[[129 127 129 128 121 116 137 134 120 126 123 132 122 116 138]
 [119 130 129 153 125 107 122 138 102 129 124 146 128 135 136]
 [122 147 133 134 128 114 101 127 127 134 119 138 125 140 132]
 [128 127 126 140 120 139 133 123 129 134 135 127 134 127 118]]
:
[[138 136 132 118]
 [116 135 140 127]
 [122 128 125 134]
 [132 146 138 127]
 [123 124 119 135]
 [126 129 134 134]
 [120 102 127 129]
 [134 138 127 123]
 [137 122 101 133]
 [116 107 114 139]
 [121 125 128 120]
 [128 153 134 140]
 [129 129 133 126]
 [127 130 147 127]
 [129 119 122 128]]

[[131 138 145 139 122 118 114 131 138 124 109 130 132 133]
 [128 123 118 123 147 134 135 125 132 134 134 147 128 135]
 [123 128 118 124 149 131 126 130 126 122 130 154 125 129]
 [122 134 137 135 138 115 127 133 118 125 117 154 130 125]
 [125 118 110 110 121 145 144 127 131 127 150 129 125 127]
 [139 124 121 124 131 123 128 131 148 127 134 114 131 143]]
:
[[133 135 129 125 127 143]
 [132 128 125 130 125 131]
 [130 147 154 154 129 114]
 [109 134 130 117 150 134]
 [124 134 122 125 127 127]
 [138 132 126 118 131 148]
 [131 125 130 133 127 131]
 [114 135 126 127 144 128]
 [118 134 131 115 145 123]
 [122 147 149 138 121 131]
 [139 123 124 135 110 124]
 [145 118 118 137 110 121]
 [138 123 128 134 118 124]
 [131 128 123 122 125 139]]

[[142 146 116 142 127]
 [127 155 126 127 141]
 [115 143 110 125 141]
 [150 138 134 141 120]
 [150 133 126 144 117]
 [147 134 117 145 119]
 [113 145 119 120 144]]
:
[[127 141 141 120 117 119 144]
 [142 127 125 141 144 145 120]
 [116 126 110 134 126 117 119]
 [146 155 143 138 133 134 145]
 [142 127 115 150 150 147 113]]

[[118 111 122 139 126 141 142 126 131 119 137 122 135 132]
 [128 120 119 137 126 130 127 119 140 128 154 129 130 128]
 [125 136 138 120 134 123 125 135 123 129 102 135 122 127]
 [117 119 126 135 137 124 126 120 147 130 131 147 116 129]]
:
[[132 128 127 129]
 [135 130 122 116]
 [122 129 135 147]
 [137 154 102 131]
 [119 128 129 130]
 [131 140 123 147]
 [126 119 135 120]
 [142 127 125 126]
 [141 130 123 124]
 [126 126 134 137]
 [139 137 120 135]
 [122 119 138 126]
 [111 120 136 119]
 [118 128 125 117]]

[[133 143 123 130]
 [117 146 132 114]
 [118 151 117 116]
 [125 138 111 119]
 [125 134 117 122]]
:
[[130 114 116 119 122]
 [123 132 117 111 117]
 [143 146 151 138 134]
 [133 117 118 125 125]]

[[123 146]
 [122 122]
 [122 120]
 [149 136]
 [141 121]
 [149 137]
 [145 136]
 [135 116]
 [136 151]
 [140 121]]
:
[[146 122 120 136 121 137 136 116 151 121]
 [123 122 122 149 141 149 145 135 136 140]]

[[113 115]
 [140 115]
 [149 148]
 [114 116]]
:
[[115 115 148 116]
 [113 140 149 114]]
---
[[113 122 119 139 140 118 133 132 127]
 [122 138 131 120 133 136 131 126 144]
 [ 99 110  99 145 133 113 138 147 125]]
:
[[122 138 131 120 133 136 131 126 144]
 [113 122 119 139 140 118 133 132 127]
 [ 99 110  99 145 133 113 138 147 125]]

[[134 138 103 128 112 127 138 131 121]
 [129 124 112 123 133 123 137 117 115]
 [128 135 122 129 135 112 141 139 125]
 [133 130 116 131 117 116 133 132 123]]
:
[[134 138 103 128 112 127 138 131 121]
 [133 130 116 131 117 116 133 132 123]
 [129 124 112 123 133 123 137 117 115]
 [128 135 122 129 135 112 141 139 125]]

[[123 131 136 133 123 131 128 118 127 125 133 127 123]
 [130 125 144 125 120 133 135 112 123 132 125 111 109]
 [129 131 139 152 123 124 129 109 133 131 133 138 125]
 [127 134 138 137 132 133 127 111 124 125 131 127 126]
 [126 132 137 135 128 131 126 111 125 122 132 128 125]
 [124 135 139 139 122 134 128 109 127 123 135 127 122]]
:
[[130 125 144 125 120 133 135 112 123 132 125 111 109]
 [129 131 139 152 123 124 129 109 133 131 133 138 125]
 [127 134 138 137 132 133 127 111 124 125 131 127 126]
 [126 132 137 135 128 131 126 111 125 122 132 128 125]
 [124 135 139 139 122 134 128 109 127 123 135 127 122]
 [123 131 136 133 123 131 128 118 127 125 133 127 123]]

[[130 126 127 129 127 131 129 131 106 131 129 127 125]
 [124 133 131 127 128 126 126 130 116 121 125 127 134]
 [127 132 128 126 132 128 128 125 150 123 126 128 132]]
:
[[130 126 127 129 127 131 129 131 106 131 129 127 125]
 [127 132 128 126 132 128 128 125 150 123 126 128 132]
 [124 133 131 127 128 126 126 130 116 121 125 127 134]]

[[140 120 134 117 114 134 128 145 142 143 111 107 112 123 147 111]
 [135 122 133 120 118 130 130 143 139 138 116 111 112 124 143 113]
 [ 98 112 124 129 139 112 130 128 106 107 147 123  98 139 117 131]
 [113 132 116 130 131 117 121 108 112 112 134 138 135 124 109 134]]
:
[[140 120 134 117 114 134 128 145 142 143 111 107 112 123 147 111]
 [135 122 133 120 118 130 130 143 139 138 116 111 112 124 143 113]
 [113 132 116 130 131 117 121 108 112 112 134 138 135 124 109 134]
 [ 98 112 124 129 139 112 130 128 106 107 147 123  98 139 117 131]]

[[100 116 132 151 140 123 134]
 [103 115 131 155 144 128 130]
 [104 115 129 157 146 130 128]
 [101 115 132 153 141 124 133]]
:
[[104 115 129 157 146 130 128]
 [103 115 131 155 144 128 130]
 [101 115 132 153 141 124 133]
 [100 116 132 151 140 123 134]]
---
[[121 104 139 144 144]
 [121 104 139 144 144]
 [103 106 135 134 138]
 [103 106 135 134 138]]
:
[[144 144 121 104 139]
 [144 144 121 104 139]
 [134 138 103 106 135]
 [134 138 103 106 135]]

[[127 125 132 125 129 132 135 125 111 138]
 [135 134 135 133 135 135 132 132 132 134]
 [122 124 121 122 120 120 114 125 136 114]
 [145 106 101 147 139 126 137 104 121 101]
 [122 125 123 123 124 123 129 124 120 126]
 [125 126 120 126 124 121 116 125 138 113]
 [137 132 135 135 135 136 132 132 133 135]
 [123 122 121 124 123 122 121 123 126 119]]
:
[[111 138 127 125 132 125 129 132 135 125]
 [132 134 135 134 135 133 135 135 132 132]
 [136 114 122 124 121 122 120 120 114 125]
 [121 101 145 106 101 147 139 126 137 104]
 [120 126 122 125 123 123 124 123 129 124]
 [138 113 125 126 120 126 124 121 116 125]
 [133 135 137 132 135 135 135 136 132 132]
 [126 119 123 122 121 124 123 122 121 123]]

[[134 120 133 132 125 129 131 127 133 124 125 133]
 [148 111 108 109 140 133 120 135 141 122 120 118]
 [129 131 128 129 126 131 131 134 122 128 128 130]
 [133 118 134 119 107 143 143 116 146 110 115 142]
 [114 157 132 121 112 142 131 134 115 124 139 117]]
:
[[125 133 134 120 133 132 125 129 131 127 133 124]
 [120 118 148 111 108 109 140 133 120 135 141 122]
 [128 130 129 131 128 129 126 131 131 134 122 128]
 [115 142 133 118 134 119 107 143 143 116 146 110]
 [139 117 114 157 132 121 112 142 131 134 115 124]]

[[113 117 115 130 120]
 [115 127 123 114 117]
 [105 120 145 144  98]]
:
[[130 120 113 117 115]
 [114 117 115 127 123]
 [144  98 105 120 145]]

[[115 107 109 129 133 138 120]
 [130 132 136 128 114 150 131]
 [127 125 127 129 124 128 126]
 [123 129 130 131 128 128 128]
 [126 134 122 122 134 131 128]]
:
[[138 120 115 107 109 129 133]
 [150 131 130 132 136 128 114]
 [128 126 127 125 127 129 124]
 [128 128 123 129 130 131 128]
 [131 128 126 134 122 122 134]]

[[ 99 132 128 132]
 [122 113 127 128]
 [126 136 132 131]
 [126 133 121 124]
 [143 127 130 131]
 [119 129 126 132]
 [139 117 126 125]]
:
[[128 132  99 132]
 [127 128 122 113]
 [132 131 126 136]
 [121 124 126 133]
 [130 131 143 127]
 [126 132 119 129]
 [126 125 139 117]]

[[151 146 157]
 [152 119 122]
 [146 131 117]]
:
[[146 157 151]
 [119 122 152]
 [131 117 146]]

[[121 136 130 107 137 141 124 122 119 127]
 [139 123 124 128 132 127 138 115 131 141]
 [138 134 133 121 129 126 136 116 132 131]
 [119 117 123 111 140 127 132 121 123 132]]
:
[[119 127 121 136 130 107 137 141 124 122]
 [131 141 139 123 124 128 132 127 138 115]
 [132 131 138 134 133 121 129 126 136 116]
 [123 132 119 117 123 111 140 127 132 121]]

[[137 110 134 115 132 126 150 127 115 139 136]
 [134 108 136 113 136 132 154 131 116 138 139]
 [132 112 143 113 131 131 155 129 121 140 137]]
:
[[139 136 137 110 134 115 132 126 150 127 115]
 [138 139 134 108 136 113 136 132 154 131 116]
 [140 137 132 112 143 113 131 131 155 129 121]]
